One vector is turned by the same rotation once a tick. Each row is the vector after some number of ticks, and that number follows the row.
The counts run from 0 to 160.
[141 134  90 110 135 165 104 101 119 181 138] => 84
[106 151 147 131 155  83 119 154  93 171 144] => 62
[131 128 151 100  82 131 166 128  94 154 113] => 125
[137 126  78 168 128 156 114 117 168 110 131] => 92
[101 108 121 160 148 174 103 166 108 116 135] => 21
[126 182 109 182 141 134 167 136 146 143 117] => 136
[121 127 135 161 178 122 153 163 140 148 164] => 68
[136  94 129 114  96 165 157 119 103  85 137] => 30
[165  95 110  87 137 139 163 112 125 148 142] => 77
[112 144 146 108 126  63 123 138  94 157 130] => 59
[147 168 100 170 138 118 170 130 152 103 123] => 139
[ 91 119 155 145 115 131  72 146 107 130 133] => 109
[141 103 129  95  75 161 153 101  97 105 127] => 32
[140 101  95  82 129  94 100 149 104 125 109] => 11
[122 140 151 100  88 143 164 128  91 168 116] => 126
[111 168 150 121 104 144 145 122  92 187 116] => 129
[151 109  88 118  96 106 104 117 147  75 116] => 98
[143 155 132 159  94  85 160 129 153  93 125] => 50
[121  99 165 149  93 143 169 159 133  98 136] => 118
[150 114  75 152 117 137 115 118 170  84 130] => 94
[ 91 114 160 176 124 146  95 162 121 117 140] => 112
[107 179 139 179  99 140 121 110 144 132 135] => 44
[131 104 155 112  82 136 181 148 107 112 128] => 121
[103  97 123 156 144 178 120 156 116  98 142] => 23
[102 140 148 148 170 101 122 160 111 165 152] => 64
[105 113 131 111  98 107  69 132  93 127 126] => 105
[141 145 131 127  92  68 166 122 149  98 127] => 52
[147 163  97 157 138 101 176 130 145 109 121] => 140
[100 105 122 154 151 166  83 158 104 127 133] => 20
[144 104  93 110  91  95 110 116 130  84 117] => 99
[103 112 117 135 152 150  79 155  91 138 130] => 18
[144 147  92  91 144  71 128 111  98 122 133] => 147
[ 85 117 155 165 119 133  76 159 110 125 137] => 110
[131 134 142 102  76 161 132  92  93 134 131] => 35
[152  92 115 107 156 137 184 143 138 118 148] => 74
[112 141 116 131 173  99  94 120 105 158 158] => 153
[135 105 131 158 176 128 163 157 148 127 158] => 70
[122  93 133 160 129 182 139 149 122  88 146] => 25
[ 89 110 120 147 156 159  81 159  91 128 129] => 19
[135 163 135 171 103  98 155 125 159  94 129] => 49
[141 128  92 169 144 121 117 152 180 145 123] => 1
[131  82 125 146 111 173 148 136 117  77 133] => 27
[113 133 139 157 178 122 149 164 131 147 162] => 67
[156  97  83 109 123  90 127 148 148 102 105] => 7
[145 100 103  99  91 103  93 115 129  89 122] => 100
[152 123  99  87 139 154 121 109 117 181 138] => 82
[156 113  86 145 132 106 130 155 177 117 117] => 4
[118 158 153 112  95 142 150 123  93 178 116] => 128
[115 183 122 168 124 148 146 134 123 169 121] => 133
[123 148 152 109  91 141 153 128  91 176 114] => 127
[157 146  90 114 129  76 163 111 124  97 129] => 144
[112 173 139 137 116 153 149 128 100 180 120] => 130
[140 149  96  90 150  73 122 106  90 131 135] => 148
[130 124 140 104  74 160 141  97  96 123 124] => 34
[125 103 120 161 179 129 121 134 143 112 185] => 159
[131  96 123 158 175 128 124 130 147 115 179] => 160
[104 130 125 149 187 115 101 131 126 136 174] => 156
[135  91 128 133 104 167 160 136 117  79 141] => 28
[135 138  90 132 144 170  88 114 133 173 132] => 86
[106 136 115 146 182 114  93 127 116 141 173] => 155
[113 162 140 139  87 156 107 103 100 155 128] => 39
[139 149 131 128  98  61 160 122 132 102 122] => 53
[ 99 104 121 167 156 174 111 158 114 107 142] => 22
[156 106  84 129  98 114 112 115 149  76 115] => 97
[163 101  83 123 126  94 125 154 159 107 104] => 6
[133 101 106  99  89  98  93 115 113  88 118] => 101
[120 100 125 163 141 181 125 150 123  95 142] => 24
[138 138 134 116  97  59 157 124 120 103 128] => 54
[136 134  90 115 146 164  98 108 129 187 135] => 85
[125 111 131 153 175 122 156 166 142 142 158] => 69
[137 141  85 162 144 169  94 114 150 139 137] => 89
[158  98 102  79 135 143 165 110 115 155 141] => 78
[164  91 107  93 138 136 174 133 127 139 147] => 76
[140 177 111 179 135 132 161 127 143 128 117] => 137
[ 92 123 147 129 100 115  64 137  92 132 131] => 107
[121 154 141 115  73 159 115  91  91 150 125] => 37
[100 105 160 173 111 143 136 167 131  99 138] => 115
[149 110  86 134 107 122 112 116 154  81 120] => 96
[151 116  85 149 107 127 115 121 161  88 121] => 95
[159  91 111  96 145 138 181 138 134 129 148] => 75
[144  96 122 121  98 169 162 120 115  82 135] => 29
[116 183 135 156 125 154 143 127 115 185 113] => 132
[122 150 108 101 158  79 105 109  88 144 145] => 150
[ 98 107 159 178 115 150 127 166 126 105 142] => 114
[127 143 143 100 115  54 142 123 105 144 119] => 57
[143  99 133 111  85 160 158 109 106  96 131] => 31
[106 145 147 139 160  95 123 152 105 170 143] => 63
[111 172 139 193 107 137 132 114 151 124 123] => 45
[162 124  85 160 133 108 128 158 180 123 118] => 3
[123 170 130 192 108 128 140 119 157 112 126] => 46
[149 150  92 100 140  75 151 107 115 112 125] => 145
[135 136  81 170 138 162  89 123 165 137 136] => 90
[133 144 138 105 101  55 151 131 112 119 121] => 55
[126 102  98  87 131 106  91 148  88 139 113] => 13
[108 132 143 154 176 117 133 166 130 158 156] => 66
[155  98 123 122 155 137 183 145 141 115 154] => 73
[107 160 147 124  80 162 114  89  98 154 120] => 38
[110 135 118 138 185 107  92 129 110 150 156] => 154
[126 179 120 176 137 148 159 138 133 149 123] => 135
[155 157  96 144 140 102 178 119 138 107 123] => 141
[158  98  84  96 125  91 117 151 127 114 107] => 9
[131 103 163 132  91 141 181 149 126  98 130] => 119
[161 108  82 138 128 103 129 154 169 110 107] => 5
[156 102  97  76 129 144 156 113 113 164 142] => 79
[103 174 143 160  93 153 108 100 113 159 128] => 41
[143 137  99 166 139 126 121 149 183 155 128] => 0
[105 143 144 145 172 111 125 167 121 162 150] => 65
[ 98 116 166 181 121 144 114 169 132 107 144] => 113
[113 125 120 156 177 123 104 133 130 129 179] => 157
[153 158  96 139 130  91 175 123 130  95 123] => 142
[138 110 159 103  79 132 182 139 107 125 124] => 122
[145 132  77 172 139 161 103 115 163 118 140] => 91
[115 184 116 171 133 152 152 131 121 159 115] => 134
[150 146  97  96 135  70 145 109 105 113 121] => 146
[112 111 124 165 182 129 107 137 133 129 178] => 158
[ 87 123 153 168 120 145  83 159 123 120 138] => 111
[130 168 132 180 104 105 149 123 156  97 127] => 48
[157 112  99  78 131 145 146 107 113 166 142] => 80
[140 145 107  91 153  76 115 113  93 141 138] => 149
[156 128  81 165 141 115 123 150 179 128 118] => 2
[153 101  78 103 122  89 128 146 136 111 106] => 8
[113 102 106 100 142 124  80 151  82 138 114] => 15
[124 140 113 105 163  84 103 116  93 147 153] => 151
[132 120 151  96  83 136 171 125  95 149 121] => 124
[115 102 162 167 107 144 149 165 133  90 142] => 116
[108 149 149 109 138  71 121 141  96 157 140] => 60
[138 150 136 145  97  80 167 127 147  93 125] => 51
[134  99  89  85 123  99  96 146  95 126 114] => 12
[115 115 123 102  93 105  70 126  97 119 118] => 104
[144  97 117 129 168 131 182 154 148 126 162] => 72
[104 111 111 127 153 141  76 155  83 142 123] => 17
[ 97 119 137 118 103 109  66 138  97 126 126] => 106
[139  98 157 125  81 140 183 147 122 107 124] => 120
[105 148 148 120 142  75 116 146 101 164 138] => 61
[148 126  99  93 141 161 109 105 114 184 139] => 83
[ 91 115 151 142 110 122  68 151  95 135 128] => 108
[107 181 142 173  96 148 109 105 122 144 126] => 42
[145 100 128 146 175 131 177 155 144 126 160] => 71
[110 170 142 153  92 162 107 103 111 155 127] => 40
[124  92 125 149 131 180 144 142 122  86 142] => 26
[105 184 141 179 106 145 115 113 135 141 126] => 43
[122 149 142  98 122  55 132 130 100 145 130] => 58
[147 116  96  79 138 146 129 105 109 172 136] => 81
[148 104  88  84 123  94 108 152 115 116 113] => 10
[120  98 165 158  99 145 160 158 132  99 134] => 117
[109 177 136 151 118 151 138 127 107 185 123] => 131
[134 172 105 175 140 120 171 130 151 116 120] => 138
[129 139  84 154 145 165  91 115 150 156 135] => 88
[140 139  85 147 143 166  88 111 137 168 134] => 87
[145 117  79 161 127 143 107 118 171  96 130] => 93
[134 116 130  95  76 165 150  98  95 113 134] => 33
